(in the rows, 128 means zero)
M: rows in 4 groups, each row roughly a mix of its group's directions:
M (160 x 11):
[[146 165 119 173  92 128 117 120  78 108 115]
 [106 120 186 178 139 112 136 149 147 103 122]
 [ 96 119 171 101  92 115 144 164 141 139 164]
 [147 181  89 153 135 139 133 142 149  83 136]
 [107 131 128 104 171 127 136 181 176 114 133]
 [117  83 120 124 121 170 182 103 136 130 154]
 [153 153 108  94  90 142 142  83 101 125 159]
 [136 118 137 120 115 117 151  45 118 116 124]
 [106 121 168 131  93 140 145 102 123 110 187]
 [ 98 114 130 105 156 142 151 124 190 101 153]
 [108 179 111 144 134 138 113 156 158  77 116]
 [161 119 127 108 160  97 109 111 106 179  96]
 [176 113 123 147 133 183 132  87 120 140 109]
 [118  90 156  93 117 121 112  99  72 140 114]
 [114 152 149  84 118  77 118 129  92 156 111]
 [122 125 171 172 128  77 104 157 126 111 116]
 [ 90 129 157 100  90  96 154 153 149 129 160]
 [118 108 135 106 126  94  96 168  96 161  92]
 [110  90 147  84  89 125 119 129  96 154  99]
 [106 109 159 108  94 122 141 138 157 128 190]
 [128 143 130  81 158 143 122 155 185 115 103]
 [119 138 112 144 162 129 147 168 183 112  94]
 [109 145 108 165 133 120 111 188 106 165 119]
 [133 168  77 127 160 125 116 172 119 155 140]
 [150 151 107 148 117 128 140  85 135  73 164]
 [114 112 133 103 119 126  90 138  93 194 124]
 [129  69 171 121 166 114 129 129 150 127 100]
 [168 174 114 149  77 119 109 135 139 154 121]
 [127 129 115 131 124 173 163  99 148  68 128]
 [134 153 123 113 159 121 134 176 181  93 130]
 [134 135 100  97  69 115 141  83 105 141 129]
 [ 95 124 113 139 161 147 165 147 187 124 141]
 [117 120 142 144  84 107 131 100  79 165 156]
 [110 140 113 113 168 164 151 148 141  91  82]
 [ 92 104 135 112 165 124 152 158 172 153 154]
 [144 163 130  95 137  95 122 102 100  74 119]
 [116  93 181 116 118 109 121 154 136 162 167]
 [123  96 149 121 138  79 163 100 150 150  92]
 [139 101 110 152 143 168 157  77 148 128  98]
 [ 96  97 143 145  82 124 139  81 144 161 123]
 [105 149  91 113 101 181 161 104 137 122 106]
 [ 93 103 129 118  97 100 150 114 143 183 154]
 [123  82 149 171 166 126  99 118 127  92 136]
 [144 108 132 127 151  88  92 170 104 114 169]
 [134 149  68 134 155 171 145 151 157 131 129]
 [142 117 162  98  74 131 138  79 109 118 121]
 [139 164  93  97 118 124 118 161 112 184 125]
 [ 87  83 132 133  94 159 154 127 133 166 110]
 [122  70 177 149 128 144 135 120 144 104 155]
 [124  97 131 171 140 128 116  65  94 127 139]
 [101 100 160 151  93 165 164 106 146 134 150]
 [163 130 103 139 104 130  80 113  78 149 142]
 [146 181 110 122 165 112 117 154 118  82 143]
 [157 161 128 119  88 134 143  80 128  82 123]
 [125 129 148 148 129 108  99 182 120  90 171]
 [172 153  89 125 120 154 147 112 157  97  95]
 [109 108 131 112 183 114 134 141 152 179 153]
 [120 115 107 116 165 149 166 122 181  99 153]
 [125 155 131 148 111 101 124 118 165  72 167]
 [125 139 114 179 160 147 144 118 136  76  99]
 [181 169 119 152  94 119 130 110 131  93 110]
 [ 98 101 153 132 131  91 104 130  83 166 103]
 [147 121 134 169 103 129 127  67  85 134 132]
 [ 85  70 147 140 150 129 152 116 161 112 134]
 [104 129  82 117 144 188 146 125 131 138 161]
 [116 156 138 120 150 148 128 152 179  90 170]
 [ 87 114 174 147 121  89  97 142 139 105 154]
 [164 141  96  82 134 146 117 164 162 152 145]
 [144 108  63 115 160 139 130 119 113 145  90]
 [169 103 106 118 134 158 169 119 181 128 130]
 [170 161 100 178  97 121 136 111 111 105 130]
 [113 102 134  94 160 137 137 100 170 108 173]
 [115 111 158  84 157 131 104 169 171 127 134]
 [ 97 108 175 101 120 113 147 133 165 171 119]
 [109 117 134 145  88 130  83 175  93 150 131]
 [158 121 131 120 110 140 162  65 113 125 165]
 [114 124 124 137 154 138 180 123 185  95 142]
 [124 131 120 112 148 134 120 108 152  97 202]
 [143 160 125 122  85 109 119  73  93 120 148]
 [ 78  97 170 137 137 111 142 140 116  92 158]
 [170 147 116 155 134 110 118  69 112  95 131]
 [102 130 109 126 168 128 126 175 178 104 109]
 [ 97 104 125  85 121 107 175 146 163 136 150]
 [ 93 114 162 130  76 113 105 154  90 138 131]
 [ 76  89 148 118 127 103 131 160 126 164 103]
 [108 142 153 134 128  95 125 124 200 110 146]
 [119 110 116  99 101 166 158 132 146  75 101]
 [173 177 103 159 101 141 101 111 111 121 120]
 [104 105 152  98  72 142 105 142  88 133 132]
 [106  71 156 146 139 151 159  98 148 105 133]
 [150 152  98 130  76 119  91 102 100 123 155]
 [103 122 131 172 107  95 119 122  69 136 151]
 [170 123 117 101 114  90 140  83  95 128 154]
 [154 151  96 142 135 163 158  96 160  89 114]
 [100 119 136  95 171 150 141 176 162 144 116]
 [ 88 117 167 151  97 110 111 137  87 148 156]
 [123 119 130 162 184 123  97 164 153 130  96]
 [118 143 129 137 151 112  90 196 112 118 102]
 [152 133 121 106 105 130 117  70 106 122 179]
 [157 121 133  67  84 138 132 126 150 151 151]
 [148 130 119 132 172  78 106 152 122 167 101]
 [ 90  88 161  99 116 123 170 132 161 128 146]
 [154 130 142 125 113 140 159  80 129  68 143]
 [160 114 166 112  95  85 107  94 135 129 156]
 [150 151  98 116 160  98 108 166  97  88 124]
 [ 94  93 172  90 147 109 125 165 133 148 124]
 [141 154 133 171 114 140 123  74 108  94  99]
 [143 144  53 108 139 160 108 115 134 129 129]
 [ 96 126 138 108  86 114 182  87 133 141 134]
 [159 174 128 142  76  95 126 109 143 103 122]
 [147 160 112 119 140 154  93 186 142 155 114]
 [157 128  87 149 146  96 133  88 166  99 121]
 [ 85 140 117  77 117 149 146 150 157 142 163]
 [149  98 158 106 104 101 143  89 111 165 157]
 [139 160 126 172 133  88 102 135 124 181 124]
 [170 144 138 178 153 135 114 101  90 113 110]
 [108 114 135  93 152 143 141 183 176 130 135]
 [129 186 127 111 131 101  96 171 135  97 120]
 [124  85 169 104 120  95 108  99 127 152 164]
 [169 134 109 143 103 119  94  84  86 149 128]
 [ 93 109 136 157 166 151 128 183 143 107 138]
 [122  93 109 150 155 170 153 108 129 140  78]
 [107 116 168  96 108  90 124 161 147 140 168]
 [123 100 156  88 124 104  96 142  85 162 143]
 [ 74  98 142 123 154 112 127 177 138 153 140]
 [ 80 157 153 125 102 171 151 130 138 135  92]
 [128  74 150 174 155 166 109 111 122 129 125]
 [165 139 115 147  92 105 118  64 118 139 136]
 [156 156 115 133  97 129 117 140  67 152  96]
 [147 147 133 119 113 130 154 150 184 113 180]
 [123 160 136  93 149  92  82 163 152 110 126]
 [136 183 119 105  68 102 134 116 138 130 128]
 [107 122 137 107  88  83 144 149 128 157 174]
 [148 161 122 192 106 147 114 117  98 107 113]
 [109 181 126  97  73 135 114 148 120 114 142]
 [125 124 105 155 159 129 107 158  78 174 118]
 [130  84 174 142 145  90  96 139 101 150 123]
 [140 173 138 129  69 129 134 169 113 139 149]
 [149 151 119 142  99 132  77 137  72 120 112]
 [110 125 145 139  95 117  82 136  69 154 119]
 [119 129 107 112  72 176 112 135 106 118  94]
 [139 135  81 108 165 139 162 130 162 101  96]
 [120 160 162  70 125  95 117 160 132 149 128]
 [136 101 165 148 137 106 105 121 153  87 176]
 [144 154 113 154  95 154 162  92 156  93 111]
 [138 163 125 158 119 122  95 137 138  75 171]
 [111 117 126 114 190 140 134 146 151 131 181]
 [156 151 100 138 136 156 162 106 169  85 121]
 [114 116 143 115 108 136 187  77 158 133 132]
 [128 157 149 106  98  80 103 117  87 137 155]
 [125  76 116 112 185 114 113 161 135 129 147]
 [ 99 109 177 167  95 132 129 101  96 119 142]
 [150 120 160 139  98 143 128  66  87 129 133]
 [129 115 138 115  98 150 103  93  64 108 119]
 [127 129 124  88  84 162 152  95 106 165 136]
 [161 111 105 135 128 128 132  54 123 155 122]
 [117 123 139 111 100 162 166 120 167  99 172]
 [173 151 115 141 102 115 137  74 135 107  96]
 [ 99 142 130 131  98 103  83 151 180 132 149]
 [107 137 113 141 117 120 102 144 117 158  56]]
which group is each row in? (one row of each group first):
[ 99 116 137 119 140 132 131 201 162 149 125]  E
[143 120 109 135 164 137 126  90  94  92  80]  G
[160 141 120 188 142 131  77 119 122 107 116]  L
[ 99 149 182 110  81  98 130 145 141 131 143]  B

[122  74 112 110 182 118 138 127 168 117 131]  L
[117 163 116 103 126 119 151 174 158 139  78]  E
[152 119 172  76 148 118  95 114 148 101 137]  L
[124 116 117 116  91 152 164 117 147  84  80]  G
[138  86 134 143 187  95 132 132 143 148  97]  B
[160 191 102 125  82 115 129 120 134 142 123]  L
[136 143 147 150 109 101  99 118  93 160  74]  B
[162 165 106 134 148 109 112 115 151  72 107]  L
[105 145 102 168 188 138 138 133 129  95 110]  E
[123 106 136 176 148 130 156 106 123 127  67]  B
[149 163 111 175 128 101  93 107 121  99  98]  B
[147 137  96 165 136 160  72 130 135 119 162]  B
[147 168 110 142  95 119 112 119  71 105 105]  B
[128  68 110 147 152 146 167  95 105 130 132]  L
